In the rows, 128 means zero.
These are runs of 7 systems, one row a step. Runs of the same system follow the same rule from any start.
J_562, path 1, 11 rows:
[[108 155 123 135 107 126 138 137 104 112 117 147 120 103 149 107 136 112]
 [126 128 153 157 150 148 113 135 141 139 152 119 150 118 123 148 125 121]
 [114 145 149 105 106 125 116  99 125 125 109 139 134 149 116 115 119 121]
 [111 107 121 165 122 137 132 135 118 120 134 134 127 152 121 132 150 135]
 [139 128 131 119 141 118 132 131 158 155 102 127 126 149 132 132 114 140]
 [133 137 106 127  96 131 148 117 120 129 120 118 108 122 132 133 149 130]
 [156 134 125 145 143 121 124 151 126 145 144 116 139 124 141 111 132 131]
 [133 146 135 112 114 128 146 124 117 131 120 138 153 108 131 138 118 142]
 [130 130 107 138 127 141 101 118 111 116 149 124 139 124 120 135 124 138]
 [131 114 138 115 152 112 128 100 127 120 124 141 140 135 135 114 124 133]
 [130 107 129 120 120 138 140 131 131 101 139 142 109 131 117 145 134 144]]
J_709, path 2, 11 rows:
[[121 109 112 144 107 132 129 149 122 128 102 162 127 168 119 100 123 155]
 [136 114 105 127 165 123 131 151 156 142 100 128 133 122 135 171 130 149]
 [155 137 102 121 119 109 152 101 135 158 121  84 106 107 134 113 119 119]
 [151 114 120 148 117 122 152 154 105 122 172 134 130 119 127  95 155 119]
 [140 138 150  95 137 127 113 167 113 114 140 132 168 101 115 145 115 137]
 [100 144 104 127 118 136 111  73 109 116 113 119 144  97 117 138 104 132]
 [125  91 118 135 145 124 113  82 137 109 152 145 113 160 118 103 147 116]
 [131 100 160  93 118 115 146 167 132 100 110 139 105 163 119 132 125 143]
 [ 95 134 112 146 133 142 127 163 132 120  91 113 104  91 151 159  96 137]
 [126 139 115 142 149 123 125  87 161 154 136 113 111  95 134 114 153  70]
 [145 127 180 126  93 124 147 144 110 126 165 111 132 161 103 109 166 105]]
J_714, path 3, 11 rows:
[[115 125 167 121 123 126 165 134 126 142 119 117 144 108 115 125  86 124]
 [100 138  97 126 110 157 105 120 116 119 163 139 133 129  97 138 132 114]
 [116 144 145 112 162 100 106 114 120 129 115 118 145 161 154 127 132 120]
 [113 110 151 141 106 141 179 129 139 131 129 125 108 147 124 140 107 141]
 [118 145  92 120 135 153  98 150 149 131 147 157 112 128 124 121 119 119]
 [132 159 138 110 144 104 137 116 125 133 108 106 126 119 171 147 154 115]
 [147 127 166 157  96 149 155 124 126 140 155 120 119 133 125 113 113 139]
 [120 147 101 114 127 142 114 142 131 137 133 185 156 118 119 116 134 124]
 [129 145 141 124 133 118 106 116 120 113 106 106 139 131 150 174 155 146]
 [140 109 145 162 107 137 140  94 141 145 122 123 116 142 121  97 100 143]
 [134 114  88 115 133 130 137 149 146 128 135 182 128 135 111 126 162 122]]
J_197, path 4:
[[151 143 162 143 144 118 136 159 128 145 148 133 137 119 153  85 139  97]
 [125 153 157 109  88 149 138 151 135 129 109 157 150 108 108 163 137 135]
 [124 137 116 166 125 147  62 113 114 126 122 111 147 139 120 126 125 141]
 [131 107 145 142 150  99 155  75 139 151 109 132 152 144 131 111 143 125]
 [151  97 124 115 102 143 159 162 151 136 136 142 106 163  99 140 134 155]
 [119 140  75 127 147 121 108 171 121 137  91 127 132 116 147 128 102 147]
 [141 133 104 143 139 118 151  81 122 143 139  82 131  74 140 147 138 116]
 [174 125 149  98  96 115 145 125 110 126 170 121 120 140 108  80 143 115]
 [112 129 132  95 133 128 126 183  98  90 127 178 165 125 122 146 125 151]
 [115 130 122 139 159 149  76  87 135 111 123 104 133  95 128 166  83 144]
 [135 104 140 132 127 104 137  47 137 112 129 123  93 144 134  80 152  96]]
J_974, path 5 (11 x 18):
[[119 155 102 120  90 177 119 139 148 115 116 178  89 118 151 133  74 172]
 [106 166 108 146 175 122 113  76 140 126 129 164 137  98 187 147 177 104]
 [192 135 218 114 113 116 153  91 141 132 146 117 132 134 145 115 147 141]
 [125 131 153 151  71 161 133 186 117 109 103 198 131 111 112  91 119 150]
 [105 145 115 155 173 137  56 135 162 135  80 148 167  95 120 175 156 117]
 [162 111 159 156 123  92 128  38 147 162  86  73 128 143 124  97 148 123]
 [161  77 125 170  83 128 178 195 114 139 149 149 119 163  94  75 161 140]
 [128 151  66  99 147 137  92 230 148 156  84 127 152 108 109 177 115 149]
 [118 133  72 156 152 108 120  28 111 152  96  46 142  80 144 149 101 139]
 [181  82 123 136 125 106 189  83  96 137 228 127 140 160 108  57 150 119]
 [140 128 119  30 103 123 135 252  94  88 134 169 146 154 100 152 113 168]]
J_398, path 6 (11 x 18):
[[126 143 104  90 151 105 113 140  94 108 110 128 156  66 137 120 105 120]
 [138  98 158 134 151 115 131 103  88  74 159 109 150  94 133 146 155 131]
 [124 101 168 116 130 124  94 134 109  82 134 151 128 118  95  72 107 109]
 [ 71  96 145 116 134 128 137 146 132  83 100 154 116 112 103 158 151 100]
 [103 110 157 154 144 132  94 131 147 117 126  73  91 125 119 136 131  77]
 [101 113 137 149 101 119 179 113 129 149 125 118 103 132 110  80 132  77]
 [102 137 137 127 106 145 151 182 132 166 151 109 145 171  88 150 140 104]
 [ 80 169 118 139 123 132 119 114 126 178  96  86 154 146 130 150  85 126]
 [119 131  91 161 129 142 155  50 123 165 177 120 147 155 129 133 128 138]
 [148 138 102  75 130 124 123 124 126 149 164 153 135 209 121  99 105 153]
 [113 140 102  92 131 145 143 143 127 109 110 153 112 151 166 180  77 197]]
J_562, path 7 (11 x 18):
[[131 137 154 117  87 182 145  98 136 125 196 155 136 115  90 135 102 134]
 [101 153 114 104 148 123  66 150 109 103 122 171 147 178 139 115 146 125]
 [ 97  97 161 169 154 124 151  96 136 110  87 117 120 128 158 173 121 163]
 [158 118 113 125  96 156 115  93 185 149 144 137  69 143 104 101 120 122]
 [137 149 129 112 128  96 140 171 123 126 112 158 130 142 152 109 210  98]
 [147 132 172 168 119 139 129 177 127 137 100  75 143  98 142 168 109 163]
 [138 157  91 136  93 149 101  69 139 165 113 131 143  84  92  87 107 114]
 [140 120 133 121 143  99 135 110  94 126 170 132 180 164 111 130 202 110]
 [144  92 160 117 123 120 141 173 107 114  98 114 145 166 123 137  71 197]
 [108 119  28 134 125 151 132  99 150 140 108 155 107  90 119 137  98 147]
 [164 130 115  92 181  88 127  82 135 124 179  89 113 138 157 136 178  90]]
J_974, path 8 (11 x 18):
[[119 124 147 115  91 132 125  90 128  99 107 162 105 110 113  92 123 116]
 [125 117 155 150 144 129  94 164 130 102 129 140 125 131 133 131 179 104]
 [129 130 164 124 130 121 117 141 161 147  80 106 122 114 114 123 104 112]
 [110 120 113 177  92 145 136 119 132 142 117 116 113 120 101 124 152 105]
 [139 142 123 135 135 117 113 162 131 173 143  99 153 161 111 123 149 105]
 [113 128 121 127 107 124 166 147 111 156 103  93 146 137 110 150  96 149]
 [116 125  67 156 131 152 125 113 120 147 164 126 142 139 119 137 108 149]
 [137 136 100  83 153  96 147 109 116 139 145 131 150 166 145 137 135 138]
 [144 113 133 109 123 136 159 134 107  93 152 129 113 136 154 147  98 179]
 [122 136 100 108 150 142 115 120 137 103 146 186 115 100 151 114 101 135]
 [135 140 153  96 145 111 119  87 128  89 127 140 124 101 156 147 164 112]]
J_834, path 9, 11 rows:
[[101 120 146 168 112 132 126 113  94  90 124 139 144 114 121 137 173 116]
 [146 106 175 134 151 130  95 139 155 140 123 125 149 149  97 124 126 127]
 [107 126 113 125  94 127 128 120 141 127  67 143 125 133 103 144 143 138]
 [137 107  96 167 141 136 120 161 150 156 131 109 113 146 121 131 142 127]
 [137 136 111 104 126 106 170 132 140 169  99 117 128 121 125 116 113 121]
 [123 138  94 140  99 138 149 151  94 137 158  97 136 123 121 140 125 128]
 [124 140 123 112 164 112 124 127 108 142 149 117 162 134 133 103  91 120]
 [107 119 123 104 120 125 144  88 102 104 147 123 134 137 120 153 118 144]
 [134 116 126 108 142 138  97 136 123  98 163 146 112 156 130 109 110 139]
 [114 122 134  99 153 121 131 120 145  93 112 159 107 110 153 146 126 131]
 [147 130 142 136 124 147 107 126 144 106 145 119  84 105 144 138 141 120]]
J_197, path 10:
[[104 125 134 138 109 134 166 113 128 151 121 120 123 128 117 116  82 123]
 [112 131  85 115 124 139 122 135 138 145 154 137 123 147 103 125 144  99]
 [116 156 129 107 148 111 136 142 109 138 134 100 143 158 157 151 123 135]
 [120 139 122 139 103 151 161 102 119 137 155 139 126 115 133 121  88 146]
 [137 148  97 101 136 135 107 115 141 131 162 161 124 137 130 117 147 112]
 [132 146 154 115 140 119 138 130 115 111 132 126 128 145 176 162 139 153]
 [137 131 143 157 114 160 132 115 138 121 141 153 112 101 145 112  92 151]
 [135 142 119 121 135 128  95 114 156 126 118 164 118 115 125 119 173 102]
 [143 130 175 147 128 119 124 146 129 119 112 105 124 145 157 153 161 141]
 [131 121 146 170 104 149 134 136 139 146 103 149 133 102 115  96  97 143]
 [134 128  98 130 128 125  96 123 151 147 107 139 140 121  94 137 176 106]]
J_834, path 11:
[[132 116 121 158 143 113  94 122 108 114 120 101 120 116 136  84 113 117]
 [120  91 144 119 131 123 170 102 140 123 137 141 133 113  96 127 136 111]
 [140 133 132  99 103 133  97 173 119 116 129 116 128 142 100 141 142 126]
 [ 93 121 116 147 158 116 109 136 126 120  86 119 125 111 143 126 109 117]
 [123 109 127 137 122 145 144  90 156 145 154 108 109 129  97 134 128 105]
 [128 143 131  92 102 116 138 168 115 129 127 133 119 165 120 103 142 113]
 [ 91 132 129 144 151 132 140 167 115 126 115 116 142 114 148 163 100 139]
 [119 151 115 129 133 146 107  73 150 158 148 107 128 117 118 126  97 108]
 [118 127 125 111 107 109 155 107 113 121 144 141 111 187 140 105 165 116]
 [125 118 158 123 138 139 145 191 121 115 139 144 132 142 147 149  96 165]
 [115 170 100 120 142 153  88 100 147 136 114 146 139  85 143 149 101 130]]
J_714, path 12:
[[138 103  62 135 155 117 113 189 145 110  88 158 103  79 141 126 150 131]
 [177 122 134 137 136 107 116 124 134 130 108  46 116  54 128 143 146 107]
 [158 100 133 140  88 112 153 116  90 137 150 108 151 105  77  49 129 105]
 [111 100 125 113 156 114 119 183  83 104 147 157 205 128  80 141 144 129]
 [ 86 121 138 109 143 125  82 107 106 104  85  76 147 128 105 176  72 149]
 [ 88  80  86 149 139 123 141  47 136 131 144 104  89 167 109 101 102 107]
 [129  92 122  78 177 104 151 186 153 124 166 148  95 186 123 113 144  95]
 [100 155 139  90 120 128 148 217 106 105 108  99  94  96 160 162  79 124]
 [ 94 171 111 171 127 162 120  75 123 148 182  89 121  59 138 123  97  79]
 [138 154 173  81 133 102 145  77 121 145 187 152 163 170 116  88 180  73]
 [ 91 137 206 116  98 136 151 198  88  92 115 175 155 193 140 148 118 172]]
J_398, path 13 (11 x 18):
[[129 162 101 111 140 131 124 117 122 159 176 129 151 155 135 118 114 126]
 [126 145 136  99 126 124 147 109 111 125 135 141 146 164 153 139 106 165]
 [130 142 122 131 130 161 104 120 129 107 157 155 123 127 144 142  99 169]
 [134 147 119 103 151 127 114 104 144 109 132 170 107 115 167 121 135 125]
 [154 125 165 127 126 127 135 138 131  94 135 144  96 136 167 126 154 142]
 [142 142 158 143 111 148 118 165 142 119 111 156 112  93 139 109 122 125]
 [128 150 141 146 123 126 125 131 146 132 101 137 133  86 139 147 180  97]
 [153 122 159 171 119 115 113 127 127 147 104 102 138 140 123 102 168 117]
 [132 103 129 154 100 128 145 142 140 157  91 145 151 136  80 111 133 137]
 [128 124  86 126 129 132 109 139 150 163 100 106 148 135  88 168 144 129]
 [139 113  84 140 147  99 131  97 121 154 112  72 130 138 125 121 113 137]]
J_709, path 14 (11 x 18):
[[122 126 112  85 155 121 112 147 133 122 101 159 159 132 116 162 113 156]
 [124 121  87 123 135 114 140  68 127 123 105  89 103 125 146 143 113 147]
 [156  90 123 138 137 118 156 124 134 109 164 147  82 130 144  81 144 114]
 [141 133 159  93 121 124 138 200 120  94 125 138 122  99 129 149 140 127]
 [ 98 161 127 146 130 141  92 110 112 117 104  95 134  67 141 148 102 118]
 [116 115 138 156 131 136 113  53 145 130 156 145 128 126 105  92 158  82]
 [135 103 181 108  97 129 118 168 126 106 136 142 128 200  87 125 152 138]
 [ 85 131 129 146 137 137 121 178 130 139  63 121 139 129 136 157  68 161]
 [112 133  64 148 158 135 136  73 184 186 119 114 110 107 129 143 133  95]
 [180 118 138 111 108  96 157 133 120 149 178  93 110 191 121  87 187  97]
 [125 133 167 131 123 133 166 235  75 119 143 139 166 123 144 131  80 170]]

Which system made each run below?
path 15 (2 x 18):
[[ 78 135 164 112 120 128 171  74 105 122 126 110 147  95 124 132  72 111]
 [105 111 117 113 109 156 108 108 133 114 196 148 102 166  78 110 136  92]]
	J_197
path 16:
[[125 133 147 125 137  90 114 172  92  76  92 104  83 133 199 105 134 133]
 [113 122 175 172 145 151 160 117 163 115 120 149 114  39 151 153 122 110]]
	J_709
path 17, 2 rows:
[[150 128 127 104 131  94 130 146 111 112 104 125 126 106 146 116 151 123]
 [143 106 156 154 124 132 130 159 110 106 129 120 143  98 121 132 128 139]]
	J_398
path 18, 2 rows:
[[143  90 153 119 132 108 152 137 147 112 113 156 102 124 123  93 147 108]
 [141 130 134 122 107 140 103 186 142 112 108 124  98 105 116 141 147 116]]
	J_974
path 19, 2 rows:
[[121 126  95 133 167 128  99 125 155 131 101 122 112  99 143 150 111 130]
 [146 124 129 141 115 108 154  99 128 133 121  87  94 114 147 120 152 107]]
	J_197
path 20, 2 rows:
[[ 73 137 101 164 146 142  90 152 104 136 132 126 156 155 120 125 113 117]
 [106 117 124 107 166 115 145  81 158 157 124 116 131 170 125 155 105 127]]
	J_834
path 21, 2 rows:
[[118 107  65 149 107 151 140  77 147 137  98 126 102 120 114 147  91 170]
 [168 122  92 103 161 104 134  96 150 142 172 124 101 156 146 105 179 104]]
	J_562
path 22 (2 x 18):
[[141 108 150 144 177 112  98 173 113 137 148 110 174 135 110 108 118 118]
 [102 117 125  97 115 117 133  76 126 123  82 119 151 110  93 151 107 135]]
	J_834
path 23, 2 rows:
[[111  44 148 148 134 126 139 112 147  86 113 177 122 135  79 124 165 120]
 [161 109 137  88 121 136  87 198 176 127  91 125 108 130  83 161 144 131]]
	J_834
path 24:
[[112 103  93  98 134 114 121 116  98 115 139  70 119 182 118 159  99 159]
 [120  92  78 125 156 107 181 110 130 129 134 140  94 134 155  82  80 134]]
	J_562
path 25 (2 x 18):
[[136 148 155 142  77 105 158 100 113 120  78  86  96  99 153 128 182 107]
 [166 113 178 213 123 163 102 159 131 123 164 129 124 104 132  88 133 129]]
	J_709
path 26:
[[119 130  85 122 128 140 105  76 142 115 125 146 115  93 113 145 154 110]
 [157 120 165 128 149  97 118 132 118 114 146  86 113 161 157 121 162 120]]
	J_197
path 27 (2 x 18):
[[132 175  88  98  72 117  96 153  91 142  75  98 140 114 105 110 124 122]
 [113  91 120 201 178 115 133  90 103 132 148 101 174 113 130 128 141 127]]
	J_709
path 28 (2 x 18):
[[ 94 125 153  91 138 133 142  92 150 113 148 216 153 172 103 138 162 107]
 [ 99 141 176 126 120 138  83 167 136  86  77 140  89 181 164 167 140 151]]
	J_714
path 29 (2 x 18):
[[ 87 125 103 142 136 147  69 114  88  69 155 186 136 143 125 102 139 128]
 [123 104 185  85 200  86 111 117 156 105 104 131 131 154 147 147 134 115]]
	J_974
path 30, 2 rows:
[[128 124 114  99  83 123 131 108 105 131 127 170 166 136  64  80 135 117]
 [103 110 129 141 164 114  95 164  93  95 112 126 165 163 130 172 157 154]]
	J_714
path 31 (2 x 18):
[[114 130 103 131 135 135 137 145 159 138  83 140 112 110 139 166 117 149]
 [147 136 102 144 137 116 124  98 148 153 123  93  99 116 145 121 154 102]]
	J_709
path 32 (2 x 18):
[[131 149 100 102 144 124 107 125 141 133 149 135 108 126 140 106 126  97]
 [123 150 154 121 127 122 152 131 114 111 142 120 121 126 167 156 151 122]]
	J_197
path 33, 2 rows:
[[125  98 130 145 155 145 146 151 131 131 215 129 119 150 116 121 121 103]
 [121 165 151  43 129 109 132 139 125 121 103 137 137 133 140 139 107 125]]
	J_834
path 34:
[[157 143 146 129 140 113 117 174 120 137 118 101 135 120 152 135 139 130]
 [142 132 146 156 105 133 138 114 115 131 110 124 151  81 124 119 120 139]]
	J_398
path 35 (2 x 18):
[[144 154 179 156 133 147 115  70 138 163 176 106 178 116 107 142 137 114]
 [118 131 164 123  71 127 144 127  97 136 117 161 167 192  92  92 130 146]]
	J_974
path 36 (2 x 18):
[[125 105 150 179 165 138 119 138 153 125 118 123 118 131 151 160 129 151]
 [155 144 132 120 101 140 132  92 174 164 105 146 113 117 116 107 120 122]]
	J_834
